(in the rows, 128 means zero)
A single turn carries every row of the set below to another of its rows. Some are shown first; where does it send the rows asked next?
kizu: [115 116 101 114 138 113 102  94 151 137 119  55 143 105  88 132 108 124
 142 122 166  96 131 108 114 115 127 164 173 132]
mazug: [119 119 111 121 144 135 100  90 147 134 113  56 141 117  87 140  88 107
 133 125 161  91 124 104 137 143 110 159 181 136]
Vufel: [142 164 152 154 126 157 122 148 144 161 133 126 137 140 114 125 118 146
 103 125 147 131 113  77 120  92 141 142 145 142]
mipel: [116 120 103 117 147 129 101  96 150 143 123  58 148 108  91 137  88 112
 142 128 165  98 129 104 136 131 122 169 178 134]
vem: [154 156 153 151 135 136 144 130 118 149 148 116 151 130 108 121 123 144
 111 126 137 139  97  85 125  96 136 150 131 141]
Tider: [158 151 166 151 128 144 134 126 115 136 134 121 136 135 104 134 124 139
  94 117 126 130  89  85 127 114 122 135 130 142]
vabuz: [142 161 156 149 124 158 114 148 145 158 133 132 131 135 116 132 119 148
  97 120 142 131 112  78 123  95 140 141 142 141]
didu: [119 112 125  88 123 129  91 105 150 134 108  75 125  86  94 157 100 131
 134 118 143  94 127 101 127 141 127 167 170 133]
Mag: [155 148 162 141 127 140 125 131 119 139 140 131 133 122 109 139 125 147
  95 115 123 135  90  87 130 109 132 142 126 141]
nifa: [150 139 167 146 136 146 118 140 137 149 148 128 133 137 117 142 130 160
  97 118 126 123  95  90 136 107 136 161 141 159]
muso: [114 110 102 103 135 113  88  99 153 136 120  68 134  91  92 146 110 132
 135 115 158  97 130 112 118 118 131 166 167 133]
sig: [144 165 156 159 127 161 125 143 142 157 129 121 136 149 111 122 117 141
 100 125 148 128 110  76 119  96 134 137 147 142]
gumog: [115 115 102 106 145 126  89 102 154 144 126  71 142  95  96 146  90 121
 138 124 159 101 131 108 140 131 129 174 174 133]
rumat: [153 151 154 142 132 135 131 134 120 147 148 127 143 118 111 131 125 150
 106 121 130 139  96  87 129  98 140 153 125 140]
Fumor: [144 160 160 150 122 162 113 145 143 153 127 131 127 140 114 134 118 144
  91 118 139 127 107  77 123 101 134 135 143 143]
Domos: [123 115 132 100 122 136  99  96 145 126  99  62 125 104  87 153  98 119
 130 118 144  86 123  99 124 151 112 154 176 135]
rovad: [156 155 160 157 133 142 145 124 115 141 139 112 146 141 103 122 122 137
 104 124 133 132  92  83 124 106 124 139 132 142]
vepab: [122 121 127 111 128 135 116  93 143 130 101  48 139 116  85 137  97 114
 142 128 156  86 126  96 120 143 112 157 180 136]
ger: [118 117 110 121 137 120 104  88 147 130 109  49 138 117  83 134 108 116
 135 119 163  89 126 107 114 126 114 151 175 134]
toda: [116 112 108 103 140 130  81  99 152 136 119  77 131  94  95 156  91 120
 127 117 151  97 124 109 143 141 122 166 173 134]
gaba: [117 117 114  92 128 123 104 107 152 144 119  67 140  87  96 144 100 132
 148 127 155  99 135 100 124 128 136 178 171 132]
pifud: [152 140 173 153 134 152 121 134 134 142 140 122 131 150 113 140 129 152
  91 117 125 116  91  88 134 114 125 151 144 161]
liso: [120 123 115 106 132 126 118 100 147 143 114  51 147 104  90 132  99 122
 154 133 162  95 135  96 118 128 127 172 178 133]
sog: [149 143 162 150 140 143 128 141 137 157 154 122 144 140 117 132 130 159
 107 125 135 126 100  88 133  97 140 167 142 158]
Nuse: [115 108 111 104 131 119  82  94 151 128 110  70 123  95  89 154 111 128
 124 108 151  90 124 112 120 130 121 155 167 134]
gopo: [118 115 115 113 140 136  87  93 148 130 110  67 131 108  90 152  89 111
 124 118 152  90 120 107 140 149 110 155 177 136]
zan: [144 163 160 157 124 163 119 142 140 152 125 124 130 149 111 128 117 140
  94 121 142 126 107  76 121 102 130 132 146 143]
fil: [118 110 116 114 132 124  92  87 146 123 103  58 126 110  84 147 108 118
 124 111 153  85 121 109 116 136 110 146 173 135]
liniz: [153 145 171 162 138 152 134 131 133 146 141 110 140 160 109 129 127 147
  99 124 133 116  93  85 130 110 123 151 147 161]
Sove: [151 147 164 159 141 146 137 135 134 154 149 111 148 154 113 124 127 152
 109 128 139 122  99  85 130 100 133 161 146 159]

rumat goes to vem
liniz goes to pifud
Now these:
kizu goes to ger
gaba goes to liso
toda goes to gumog
zan goes to Fumor

A single turn carries every row of the set below to another of its rows. Some are shown first; where does it send the rows asked next?
W: [116 116 154 128 130 126 143 149 166 102 126 112 123]
E: [147 128 116 160 146 129 117 102 136 121 137 111 150]
R: [111 132 111 159 140 120 137 126 115 149 123 128 162]
L: [130 139 143 106 110 119 147 113 116 118 120 146 107]
N: [101 116 132 121 122 144 116 163 140 144 137 104 119]
Q: [106 109 132 114 129 124 111 152 144 142 133 102 113]
B: [113 119 135 133 135 115 146 118 154  92 114 142 144]
A: [152 145 137 110 117 128 119 151 116 125 129 157 124]
S: [164 137 129 104 118 130 124 135 111 125 130 145 117]
G: [160 132 124 108 120 133 121 114 106 136 140 141 116]
U: [104 119 138 126 130 118 146 123 139  81 119 134 130]
M: [143 131 132 176 129 147 127 124 123 119 145 111 152]
Y: [108 127 138 114 124 132 152 121 131  79 129 121 129]
K: [100 119 126 133 134 154 120 167 126 139 138 103 131]
T: [135 126 144 148 148 158 145 111 115 150 141 125 150]
P: [128 132 128 122 112 128 104 168 107 127 132 108 116]
D: [127 129 109 154 126 121 137 104 109 146 116 104 144]
V: [136 123 146 165 152 131 150 120 131 154 124 135 138]

G goes to B
E goes to R
Now these:
Y goes to Q
P goes to L
S goes to U
D goes to V

A single turn carries every row of the set below to another of its rows. Some are shown first; where does it send the rows asked next?
Tamub: [ 91 101 155 120 137 122 119 128 170 114 135 127  93 128 134 129 133 120
 143 125  92 120 155 115 132 161 117 119 146 138 131 157 142 107 148]
tiruf: [ 93 139 144 150 119 124 115 116 132 148 160 109  89 143 164 125 120 126
 107 134 118 106 100 116 122 139 122  76 130 121 139 108 127 131 141]
Mabiz: [ 81 136 137 122 121 135 127 144 150 133 128 129 129 132  95 112 147 130
 126 113 121 109 115  99 133 141 132 104 146 167 102 121 103 117 129]
gir: [111 132 150 110 108 122 142 134 128 127 137 115 119 146 122 123 118 151
 156 134 114 119 148 132 151 131 149 117 107 147 142 141  94 123 138]
tugeg: [108 145 143 158 121 140 122 132 136 144 135  83  71 126 179 122 121 150
 125 122 124 121 120 130 125 138 135 107 148 141 112 115 128 137 132]
guzas: [104  95 134 121 123 131 106 161 108 116 168 116 123 138 149 132 134 145
  92 120 133 116 117 136 141 166 114 109 137 140 121 113 141 154 148]
zezo: [ 76 136 120 122 157 150 101 118 126 118 146 134 104 132 147 116 120 140
 120 138 111 110 130 151 136 147 175  86 140 134 146 107 113 133 131]
Mimo: [109 113 162 102 107 124 146 148 138 108 109 119 112 139  89 130 151 134
 132 115 121  96 108 125 136 148 101 126 176 136 153  84 114 117 121]
sosis: [ 84 113 145 122  98 146 135 137 143 119 175  99  89 125 163  97 113 120
  99 120 107 138 118 121 121 152 136 106 177 150 130 103 147 107 144]
Luvuv: [112 118 140  84  85 166 123 124 139  90 130 121 131 114 142 117 154 113
 108 119 133 108 118 133 134 132 126 124 154 140 155  92 100 118 111]
nizu: [ 83 129 135 114 107 147 129 149 137  71 151 119  99 139 167 118 131 138
 104 130 121 116 129 113 112 142 142 114 164 122 149  77 139 142 123]
gozef: [ 60  68 155 146 101 140 125 153 150  85 130  99 113 134 147 117 142 119
 130 126 124 105 123 149 129 142 136 117 151 124 123 117 147 111 129]
Dezi: [ 99 116 152 161  99 143  99 141 143 131 126 102  77 155 151 122 121 154
 132 111 114 126 152 126 106 155 120 114 165 150 132 133 125 135 129]
fodon: [164 111 113 127 119 126 116 109 113 128 127 148  91 126 141 126 120 115
 126 128 119 123 131 151 137 136 158 125 160 148 139 108 131 107 138]
Sedog: [104 106 156 151 105 161  98 156 131 134 144 123  86 158 130 134 117 149
 105 111 123 109 117 133 127 165 124 100 147 142 139 157 140 114 111]
lopi: [103 114 129 121 135 113 143 154 143 154 112 133 116 155 140  97 126 130
 139 111  98 121 113 142 106 140 164  84 155 150 165 125 127 101 136]
Pas: [113 104 143 120 127 137 170 142 117 109 118 122 121 153 144  96 153 138
 140 123 129 111  75 148 115 134 138 129 165 132 165  93 110 126 150]
geda: [ 84 141 181 139 111 154 145 153 157 111 126 115  99 126 150 123 127 107
 136 144 128 138 104 152 141 148 138  95 150 108 155  93 136 105 105]
lagem: [ 92 121 153 112 111 147 162 156 138 135 140 151 107 109 143 124 110 121
 118 127 100 108 118 137 124 170 133 119 138 145 124 161 140 114 114]
Fenos: [126 129 163 111 148 123 126 151 145 126 115 140 117 135 151  99 127 126
  96 101 128 103 134 131 151 150 150 100 165 144 127 144  95 122 151]
dalib: [130 136 146 143 127 124 123 176 119 117 143 129  70 135 154 134 102 140
 122 125 128 131 119 138 111 158 121 140 138 146 160 113 110 142 119]
tof: [126 108 154 100  98 151 147 134 155 109 119 119  98 115 120 123 150 107
 148 137 133 129 107 152 117 128 116 115 129 145 165 109 112 105  92]
lum: [135 111 131 124 102 140 115 114 150 125 124 132 119 140 107 109 118 149
 150 146 116 131 116 168 109 112 136 136 133 144 129 121 130 109 137]
garu: [149  74 144  83 108 134 142 134 132  97 137 116  91 131 151 124 161  94
 137 122 119 118 127 150 124 139 130 112 147 148 152 112 126 131 129]
Fazus: [ 96 115 155 142  93 139 111 157 144 156 156 126 107 162 154 141 114 133
 105 126 133 100  98 135 135 143 123  95 137 103 144 136 125 120 140]
dom: [122  90 162 126 133 145 163 121 123  92 127 124 126 117 122 107 125 125
 100 108 136 104 109 134 158 134 133 102 176 127 161 105 108 113 123]
Tif: [112 120 159 161 153 136 118 161 135  79 120 110  87 137 149 145 133 132
 142 123 116  94 120 140 134 152 140 133 129 132 159  98 128 130 106]
sim: [104 103 172 116 119 132 139 158 115  93 132 139  91 145 154 132 148 107
 116 142 135 116 114 137 130 179 104 100 131 132 140 115 150 148 133]
Fino: [133 112 151 100 109 134 166 145 123  78 137  88 108 130 103 112 143 155
 135 129 126 122 123 163 127 136 135 114 156 125 136 122 117 121 127]
gepa: [134 119 134 106  93 133  99 107 131 130 138 152 117 134 107 122 154 131
 115 134 113 108 122 128 152 151 123 138 151 150 114 107 130 103 136]
Kep: [ 98 116 114 121 161 139 113 157 164 129 129 112 103 137 149 142 147 154
 155 131 115 121 130 138 133 144 153 125 142 132 116 119 135 135 153]
mize: [106 129 186 161 146 118 124 148 166 148 146 114 103 138 145 124 131 120
 147 128 132 130 105 152 142 157 106 105 139 132 153 108 129 114 138]
Gefuf: [ 64 148 145 115 112 136 118 146 138 140 126 174 107 130 149 127 101 107
 127 130 128 108 115 143 121 141 138 116 159 125 149 118 101 134 127]
vid: [125 120 138 115 114 124 115 109 156 142 126 154 112 139 139  84 136 129
 115 128 100 105  91 147 107 125 140 130 170 148 130  94 134 104 144]
Legit: [145 113 144 125 138 147 123 136 139  96 130 128 141 126 145 119 167 117
 131 108 124 103 111 151 123 138 135 114 139 137 167  91  95 144 104]
Susa: [115  89 144 112 128 143 119 126 163 100 133 105 115 130 147 107 178 102
 145 104 128  99  99 163 122 119 143 114 166 146 147 101 128 106 124]
zalaf: [167 123 149 143 123 138 136 121 158 134 136 153 144 121 120 116 118 122
 115 128 122 113 122 155 132 139 136 112 148 131 121 115 115 116 136]
zeto: [ 59 114 146 157 103 141  87 141 145 116 142  93 109 133 122 118 109 136
 125 123 122 114 119 159 129 142 132 119 148 139 156 112 117  85 122]
lito: [ 99 124 119  87 127 121 117 135 115 122 128 128  83 141 134 130 114 125
 135 111 136 128 114 116 143 105 151 111 152 155 144 143 144 106 144]
mikuz: [115 114 140 121 127 124 130 119 102  84 125 104  84 137 114 120 159 100
 148 119 126 134 105 136 141 131 140 114 180 128 155 104 114 105 142]

Sedog goes to Fazus
Pas goes to mikuz
Now these:
Tamub goes to lagem
Mabiz goes to Fenos
gepa goes to zalaf
Legit goes to Susa
zeto goes to guzas
nizu goes to Tif

